Small tables with named rows and columns. After each table, cells are looked up by row and column.

Table migeg
	kolugod	togap
voko	31291	71483
delo	19592	46850
midip	12573	37892
por	16083	42371
divu	16083	22217
tid	14913	55807
muz	18422	67004
zudo	16083	33413
safin	19592	42371
gilala	17253	35653
pusen	12573	35653
lan	35970	75962
beme	48838	93877

pusen, kolugod: 12573
beme, togap: 93877
muz, kolugod: 18422
lan, kolugod: 35970
tid, togap: 55807
beme, kolugod: 48838
muz, togap: 67004
safin, togap: 42371
gilala, togap: 35653
zudo, togap: 33413
por, togap: 42371
voko, kolugod: 31291
zudo, kolugod: 16083
delo, togap: 46850
lan, togap: 75962

Table nenavoz
|  | samuz | vabatan | git | lok | bozisuf | nemem | sigofof | ligeb | godis | dameda |
|---|---|---|---|---|---|---|---|---|---|---|
| bof | 81.07 | 67.53 | 70.83 | 67.69 | 80.25 | 70.99 | 66.51 | 62.05 | 93.14 | 83.09 |
| goderu | 75.82 | 71.28 | 70.84 | 71.23 | 78.75 | 68.75 | 67.10 | 68.01 | 84.64 | 83.46 |
| vifupi | 75.64 | 74.44 | 72.09 | 74.88 | 76.62 | 71.75 | 71.54 | 72.33 | 78.60 | 18.39 |

vifupi, bozisuf => 76.62
goderu, nemem => 68.75
bof, bozisuf => 80.25
goderu, dameda => 83.46
vifupi, vabatan => 74.44
bof, godis => 93.14
goderu, ligeb => 68.01
goderu, git => 70.84
bof, vabatan => 67.53
goderu, vabatan => 71.28
vifupi, sigofof => 71.54
bof, dameda => 83.09
vifupi, godis => 78.60
goderu, sigofof => 67.10
bof, lok => 67.69
bof, sigofof => 66.51
vifupi, ligeb => 72.33
vifupi, git => 72.09
bof, git => 70.83
goderu, samuz => 75.82

gim:
,mumo,sos,pemeki,zoguna,mas,nat
sorav,-6.84,26.44,52.17,37.64,16.26,-22.46
dus,6.05,-2.03,18.60,-28.21,42.19,-34.24
leg,53.91,6.77,51.93,48.35,13.01,33.12
bagapip,5.65,-10.02,-57.09,-53.87,-3.74,-33.23
bub,-45.34,32.31,25.98,55.42,-13.08,16.48
kov,15.85,-31.50,-28.18,36.40,21.67,23.45
pubo,27.17,12.37,48.00,-56.50,-14.53,18.92
fosodol,-47.70,48.04,-40.78,10.95,49.97,-14.84
lem,-24.76,44.10,32.10,58.37,30.82,50.43
dunadu,47.55,25.50,-18.47,54.98,-27.40,0.44

pemeki of kov: -28.18
sos of lem: 44.10
mumo of bagapip: 5.65
zoguna of dus: -28.21
zoguna of dunadu: 54.98
mas of dunadu: -27.40
mumo of dus: 6.05
mas of lem: 30.82
pemeki of lem: 32.10
zoguna of leg: 48.35
nat of bagapip: -33.23
mas of fosodol: 49.97
mas of pubo: -14.53
pemeki of bub: 25.98
nat of dunadu: 0.44

Table noziros
	gegude	supi	nup	tusib	pomefal	poz	tid
sut	0.724	-1.343	-0.291	2.112	1.232	1.804	4.161
rudo	-3.501	-8.284	-3.142	1.752	1.270	2.311	6.012
zigusu	1.433	-0.542	0.390	1.861	0.841	1.294	3.227
podis	4.013	3.178	4.537	4.514	0.735	-0.802	0.413
bop	2.093	0.114	0.221	1.320	1.400	2.472	2.739
negego	2.302	1.087	1.369	1.692	2.882	3.323	1.835
zogo	-0.094	-1.438	-0.187	1.903	0.199	0.321	3.601

supi of bop is 0.114
tid of podis is 0.413
tid of zogo is 3.601
tid of negego is 1.835
gegude of zigusu is 1.433
supi of sut is -1.343
tid of bop is 2.739
Row with the largest tid: rudo

rozuse
cols = bor, kivo, fure, rog, vor, rurebul, nule
deserok: [0.774, 0.988, 0.493, 0.441, 0.586, 0.466, 0.281]
bev: [0.062, 0.734, 0.508, 0.617, 0.581, 0.553, 0.521]
tapopot: [0.440, 0.352, 0.656, 0.348, 0.232, 0.058, 0.349]
ref: [0.451, 0.823, 0.240, 0.160, 0.319, 0.489, 0.656]
zof: [0.447, 0.768, 0.531, 0.493, 0.235, 0.553, 0.723]

ref, kivo => 0.823
zof, rurebul => 0.553
deserok, rurebul => 0.466
deserok, vor => 0.586
ref, fure => 0.240
ref, nule => 0.656
tapopot, nule => 0.349
zof, vor => 0.235
zof, nule => 0.723
zof, rog => 0.493
zof, fure => 0.531
bev, rog => 0.617
tapopot, kivo => 0.352
ref, bor => 0.451
bev, nule => 0.521
ref, vor => 0.319
deserok, kivo => 0.988
bev, rurebul => 0.553
deserok, fure => 0.493

pade:
columns: bizaro, tefu, nonusab
sur: [166, 101, 14]
tek: [108, 43, 13]
zibi: [208, 134, 17]
ligogif: [242, 175, 68]
lanag: [241, 175, 66]
bep: [240, 174, 70]

What is the nonusab of bep in pade?
70
What is the tefu of zibi in pade?
134
What is the nonusab of tek in pade?
13
What is the tefu of sur in pade?
101
What is the tefu of tek in pade?
43
What is the bizaro of zibi in pade?
208
What is the bizaro of ligogif in pade?
242
What is the nonusab of lanag in pade?
66
What is the tefu of bep in pade?
174
What is the nonusab of zibi in pade?
17
What is the tefu of lanag in pade?
175
What is the bizaro of bep in pade?
240
What is the bizaro of sur in pade?
166
What is the bizaro of tek in pade?
108
What is the nonusab of sur in pade?
14
What is the nonusab of ligogif in pade?
68
What is the tefu of ligogif in pade?
175
What is the bizaro of lanag in pade?
241

nabis =
         zek  nika  bidedan  rutero  pep
seb      109   138      244     156  208
zopi     111    49      137     117  163
nolo     137   128      255     142  193
gedirub  161   108      254     136  178

What is the rutero of nolo in nabis?
142
What is the zek of gedirub in nabis?
161
What is the rutero of gedirub in nabis?
136
What is the bidedan of nolo in nabis?
255
What is the nika of zopi in nabis?
49
What is the bidedan of zopi in nabis?
137
What is the bidedan of seb in nabis?
244
What is the pep of seb in nabis?
208
What is the rutero of zopi in nabis?
117
What is the zek of zopi in nabis?
111
What is the zek of seb in nabis?
109
What is the pep of gedirub in nabis?
178
What is the rutero of seb in nabis?
156
What is the pep of zopi in nabis?
163
What is the pep of nolo in nabis?
193
What is the nika of nolo in nabis?
128
What is the zek of nolo in nabis?
137
What is the nika of seb in nabis?
138
What is the nika of gedirub in nabis?
108
What is the bidedan of gedirub in nabis?
254
Which row has the largest zek? gedirub

niv.tsv
	mun	kuvosez	lolapo	tafesez	gabu	ful	luvofem	lugi
gomem	7.252	6.635	1.282	4.231	6.869	7.035	1.990	6.020
berazer	2.591	3.309	1.458	7.651	1.074	2.272	7.014	6.735
pob	5.817	6.195	2.830	2.261	1.957	2.010	6.571	1.693
buz	3.102	1.621	3.086	1.110	2.100	4.667	5.706	6.902
sokeg	5.408	3.827	0.880	4.136	1.770	4.900	3.313	3.314
lomizub	7.607	7.095	4.726	4.569	5.387	2.488	2.113	3.814
bup	4.157	6.299	4.959	4.653	5.421	5.919	1.147	8.145
named	1.232	5.204	1.544	3.729	7.763	4.748	4.211	4.014

What is the ful of gomem in niv?
7.035
What is the lolapo of buz in niv?
3.086
What is the mun of bup in niv?
4.157
What is the mun of sokeg in niv?
5.408
What is the kuvosez of berazer in niv?
3.309
What is the lolapo of gomem in niv?
1.282
What is the lugi of sokeg in niv?
3.314
What is the lugi of lomizub in niv?
3.814
What is the tafesez of buz in niv?
1.110
What is the ful of lomizub in niv?
2.488
What is the tafesez of pob in niv?
2.261
What is the luvofem of berazer in niv?
7.014
What is the luvofem of gomem in niv?
1.990
What is the ful of pob in niv?
2.010
What is the lolapo of bup in niv?
4.959
What is the ful of berazer in niv?
2.272
What is the kuvosez of lomizub in niv?
7.095
What is the lolapo of named in niv?
1.544
What is the luvofem of buz in niv?
5.706
Which row has the largest luvofem? berazer

tef:
           dev  porag    miz  kofasib    nus   godu   zegu
pobokek  0.621  0.323  0.558    0.478  0.969  0.502  0.513
timepe   0.557  0.565  0.568    0.765  0.159  0.352  0.486
poz      0.480  0.821  0.474    0.420  0.668  0.463  0.512

poz, godu -> 0.463
poz, zegu -> 0.512
pobokek, kofasib -> 0.478
pobokek, miz -> 0.558
poz, kofasib -> 0.420
pobokek, zegu -> 0.513

Table bikup
|  | tofuz | lan | pezomer | rapap | tenasup | nup | zir | gubag | zuzubi |
|---|---|---|---|---|---|---|---|---|---|
| tevomob | 65 | 62 | 64 | 64 | 65 | 65 | 65 | 64 | 65 |
| luf | 64 | 62 | 64 | 64 | 64 | 66 | 65 | 64 | 64 |
| niroko | 72 | 63 | 63 | 61 | 19 | 91 | 68 | 69 | 21 |
| zud | 64 | 62 | 64 | 64 | 65 | 65 | 65 | 64 | 65 |
| veb | 66 | 63 | 64 | 65 | 64 | 64 | 64 | 64 | 64 |
| roz | 24 | 64 | 79 | 61 | 67 | 74 | 69 | 96 | 61 |
| puloke | 66 | 64 | 64 | 64 | 62 | 64 | 64 | 65 | 63 |
| pulumud | 77 | 34 | 62 | 67 | 69 | 65 | 61 | 62 | 53 |

zuzubi of niroko: 21
gubag of luf: 64
pezomer of niroko: 63
zuzubi of pulumud: 53
rapap of roz: 61
rapap of luf: 64
zir of tevomob: 65
tofuz of pulumud: 77
rapap of niroko: 61
zuzubi of zud: 65
pezomer of zud: 64
tenasup of tevomob: 65
nup of luf: 66
lan of roz: 64
nup of pulumud: 65
nup of roz: 74
Row with the largest tofuz: pulumud

